First come named turns, each shown by rows before and after it. For each pair of rows after them, which turns, in which order, take the first row to the second? The first pair is done for you.
K326 (before -> after):
[ 13 -31 -45 -20  -3  33  22 -63  19  39 -49   0   2] -> [-48   5 -52   5   6  -9   5 -82  25  10   9  34  -5]
[ 48 -25 -13   7   6  53  -5  38  13  14  17 -71   8] -> [-30  33  -1  23   0 -32 -23  17   0 -39  82 -11  14]
[-71  -1 -16  16   5 -46   0 -94 -15 -43 -19  61 -22] -> [  16  -57   -9  -17  -11   13   24  -72  -26    1 -113   12   -8]
[ 36  -6  12 -26 -57   1   6   0 -49 -16 -61  16  34] -> [ 13 -21 -51  33  16  82 -15  -4  26   5  15 -12 -23]
K729 (before -> after):
[-70 -22 -22  33  31  16  -3 -48  16  -9  18  29 -20] -> [ -2  -6  -3  22  24  63  -2  48  31  27  44 -42  -2]
[-30 -31 -38  23  37  24  -3 -28  30  -5   9  18 -14] -> [ 23   0  -3   4  11  30   0  59  27  13  29 -27  14]
[-14 -14 -25  20  29  22   8 -13  18  12  15   1 -30] -> [ 19  16   8   0   0  13   7  47   5  18  28 -25  -4]
K261 (before -> after):
[  1  -2  -7  -8   4 -14 -18 -10   6  -3  18  21   6] -> [  3  -8 -10  -9   8 -10 -14 -17   1  -3   9  20   4]
[ 35  -5   3  -8   2   6  15  22  -7  15 -21 -24 -16] -> [ 28  14   8  -4  -1  -5  11  35  -6  10   0 -27 -11]
[-41 -38 -63  28  -4   9  14 -24  22 -32  -5 -25 -11] -> [-14 -52 -49   6 -20  10  24 -20   4 -23 -49 -32   4]
[ 57 -21   7 -19 -15  14  23  23 -13  -7 -22 -27   8] -> [ 44  13  18 -13 -18  -2  15  48 -11 -14  17 -28  15]
K390 (before -> after):
[-45   3   2  13  22 -10   0 -20   4 -28  50  -5  -2] -> [-44  -5  -5  16  26  -6   0 -29   8 -28  43  -2  -3]
[ 21 -25  13 -30 -22 -10  18 -22 -20  12 -50  -3  12] -> [ 24   1  28 -34 -36 -23  14   8 -25   9 -27 -12  26]
[-70  23 -28  11   0 -22 -19 -11   6 -12  40  26  -3] -> [-69  22 -32  11   3 -16 -22 -10  13 -13  44  23  -5]
[ -8   8 -24  44  32  35 -14   2  36   7  61 -13 -22] -> [-17 -25 -36  40  35  34  -5 -47  30   3  16   9 -32]

(2 to 3 turns a pair)
[-46  -5 -56  30  38  34 -10 -25  44   4  39  17 -23] -> [ -2  58  19 -14 -30 -27  -4  65  -4  -2  49  -2  41] => K729, K326
[-19   5 -19  21  20  18  -5   0   4  -4  54  -2  -1] -> [-20   8  10  -7 -16 -29   9 -15 -37 -20   7  23  22] => K390, K326, K261
[ 11 -13 -33  11  30  40  -9  35  19   6  59 -22 -27] -> [ 16 -14  21 -40 -32 -42  14   9 -53 -26 -27  23  20] => K326, K326, K729
[-44 -32 -39   2  32  -7  15 -62   4 -23   9  49 -32] -> [ 24 -61 -40 -10  38  54  25 -17  18  18 -19  -5 -31] => K729, K390
[ 21  33  26  -7 -35 -36   4  27 -22   1  -4  -7  37] -> [ 45  15  17  -5 -25   2   6  38  -7  23 -13 -30  32] => K261, K326
[-32   7 -11   2 -11   6 -16 -39  -7 -27 -23  22   4] -> [-32  15 -22  19   7  25 -27 -17  14 -17  14   3  -8] => K390, K326, K326
[ 17  31 -44   5  39  17  16  29  42  -9  20 -29   4] -> [  6  -8 -51  -7  35   3  29 -37  21 -21 -47   8   0] => K390, K390
[ -8  40  30  -7 -12 -15 -21  32 -10 -12  35   6   9] -> [ 16 -14  24 -29 -21   4  -3 -10 -24   0 -51  12   6] => K729, K326
[-33  39  -8  19  18  -5 -31  12  31   0  92  -7  -9] -> [-13 -47 -42  11  36  47 -10 -58  33  20  -7  -4 -31] => K390, K261
[-20  39  22 -27 -20 -54   3  16 -29 -19   8  16  28] -> [ 38 -28 -13 -31   6  37  14   8  -5  26 -49 -31   1] => K326, K390
[ 47 -34 -11  -1  19  55  15  20  13  26 -13 -23 -12] -> [-15 -20   1  -7  -3 -32  16 -48 -28 -25 -34  51  -1] => K729, K729
[ 11   4  16 -28 -18 -48   5 -18 -24 -15 -38   7  -8] -> [ 46 -13  -7 -14  11  23   5  10  11  19 -19 -37 -27] => K261, K326
[ 29  44 -20 -20 -52 -45   8 -26 -13  -3 -46   5  24] -> [ 25  12 -48 -10 -30 -17   9 -56   3   4 -66   9   6] => K729, K326, K261
[ -1  55  41 -12 -34 -30 -23  23 -14 -12  28  26  19] -> [ 22  34   6  12   5  41 -28  41  33  19  51 -17  -7] => K326, K261, K261
[-24 -43 -41   5   9  37  -4 -62   2  15 -37  19 -15] -> [ 13 -26 -37   5  17  75  -8   4  25  43  -2 -30  -9] => K326, K729
